Look-ups in named tables: a row name and a column name give one cell, copied from the table.

Table purigul
|  | big | ruva | zof | teter | mek | vonaze | zud |
|---|---|---|---|---|---|---|---|
| dev | 0.55 | 0.17 | 0.53 | 0.80 | 0.42 | 0.57 | 0.62 |
| zuv | 0.36 | 0.62 | 0.34 | 0.53 | 0.42 | 0.58 | 0.49 |
| popu | 0.55 | 0.38 | 0.31 | 0.40 | 0.68 | 0.47 | 0.58 |
| nibopu | 0.50 | 0.64 | 0.63 | 0.76 | 0.48 | 0.49 | 0.52 |
| kip | 0.55 | 0.54 | 0.43 | 0.28 | 0.48 | 0.51 | 0.42 |
| vome | 0.56 | 0.32 | 0.62 | 0.46 | 0.56 | 0.37 | 0.51 |

zud of popu = 0.58
zud of dev = 0.62
zud of zuv = 0.49
big of dev = 0.55
teter of dev = 0.80
big of nibopu = 0.50
zud of nibopu = 0.52
teter of nibopu = 0.76
teter of zuv = 0.53
zud of vome = 0.51

tib:
          kani    vir    lib  ponuz  kalorus    bem
pim      49707  38456  30157  56428    67815  29466
didezi   63234  41758  79837  72553    50024  70142
nokor    22730  35563  41388  85508    89196  63064
kifevar  84432  90025  75315  30936    38325  59207
gemotis  60633  71202  50988  69636    59609  68357

What is the kani of didezi in tib? 63234
What is the vir of pim in tib? 38456
What is the vir of kifevar in tib? 90025
What is the bem of didezi in tib? 70142
What is the lib of gemotis in tib? 50988
What is the bem of pim in tib? 29466
What is the bem of kifevar in tib? 59207
What is the ponuz of kifevar in tib? 30936
What is the kani of pim in tib? 49707
What is the vir of nokor in tib? 35563
What is the ponuz of nokor in tib? 85508
What is the kalorus of pim in tib? 67815
What is the vir of didezi in tib? 41758
What is the lib of pim in tib? 30157
What is the kalorus of kifevar in tib? 38325
What is the vir of gemotis in tib? 71202
What is the kalorus of didezi in tib? 50024
What is the ponuz of pim in tib? 56428
What is the ponuz of gemotis in tib? 69636
What is the bem of nokor in tib? 63064

Table peda
|  | mag | bovuzoz | ravozi | mol | geli | danilin |
|---|---|---|---|---|---|---|
| febetes | 0.35 | 0.01 | -0.31 | -0.22 | 0.45 | 0.27 |
| fulu | -0.47 | -0.82 | 0.67 | 0.68 | 0.62 | -0.07 |
| paz | -0.89 | -0.88 | 0.88 | -0.15 | 0.87 | 0.16 |

What is the bovuzoz of paz in peda?
-0.88
What is the geli of febetes in peda?
0.45
What is the ravozi of paz in peda?
0.88
What is the mol of paz in peda?
-0.15
What is the ravozi of febetes in peda?
-0.31
What is the mol of fulu in peda?
0.68
What is the mag of paz in peda?
-0.89
What is the bovuzoz of fulu in peda?
-0.82
What is the bovuzoz of febetes in peda?
0.01
What is the danilin of febetes in peda?
0.27
What is the geli of paz in peda?
0.87
What is the ravozi of fulu in peda?
0.67
What is the mag of febetes in peda?
0.35
What is the danilin of paz in peda?
0.16
Which row has the largest mol? fulu

kironuk:
|  | pof | panib | leto |
|---|---|---|---|
| sidodel | 433 | 373 | 774 |
| butopam | 403 | 414 | 366 |
| nud | 434 | 331 | 416 |
| rit | 403 | 428 | 464 |
| pifu | 696 | 399 | 360 |
| mabu | 482 | 330 | 492 |
| funoso | 632 | 349 | 451 |
| bapi | 490 | 382 | 599 |
| kat | 357 | 333 | 369 |
| bok | 389 | 441 | 425 |
| dasukel | 141 | 456 | 748 |
| vok | 557 | 349 | 358 |
| pap | 390 | 329 | 316 |

What is the leto of bok in kironuk? 425
What is the panib of kat in kironuk? 333
What is the leto of kat in kironuk? 369
What is the leto of bapi in kironuk? 599
What is the leto of mabu in kironuk? 492
What is the leto of funoso in kironuk? 451
What is the pof of butopam in kironuk? 403
What is the pof of sidodel in kironuk? 433
What is the panib of funoso in kironuk? 349
What is the leto of butopam in kironuk? 366
What is the pof of pap in kironuk? 390
What is the pof of mabu in kironuk? 482
What is the panib of nud in kironuk? 331
What is the leto of vok in kironuk? 358
What is the pof of pifu in kironuk? 696
What is the pof of nud in kironuk? 434
What is the pof of rit in kironuk? 403
What is the panib of pap in kironuk? 329
What is the panib of butopam in kironuk? 414
Which row has the largest panib? dasukel

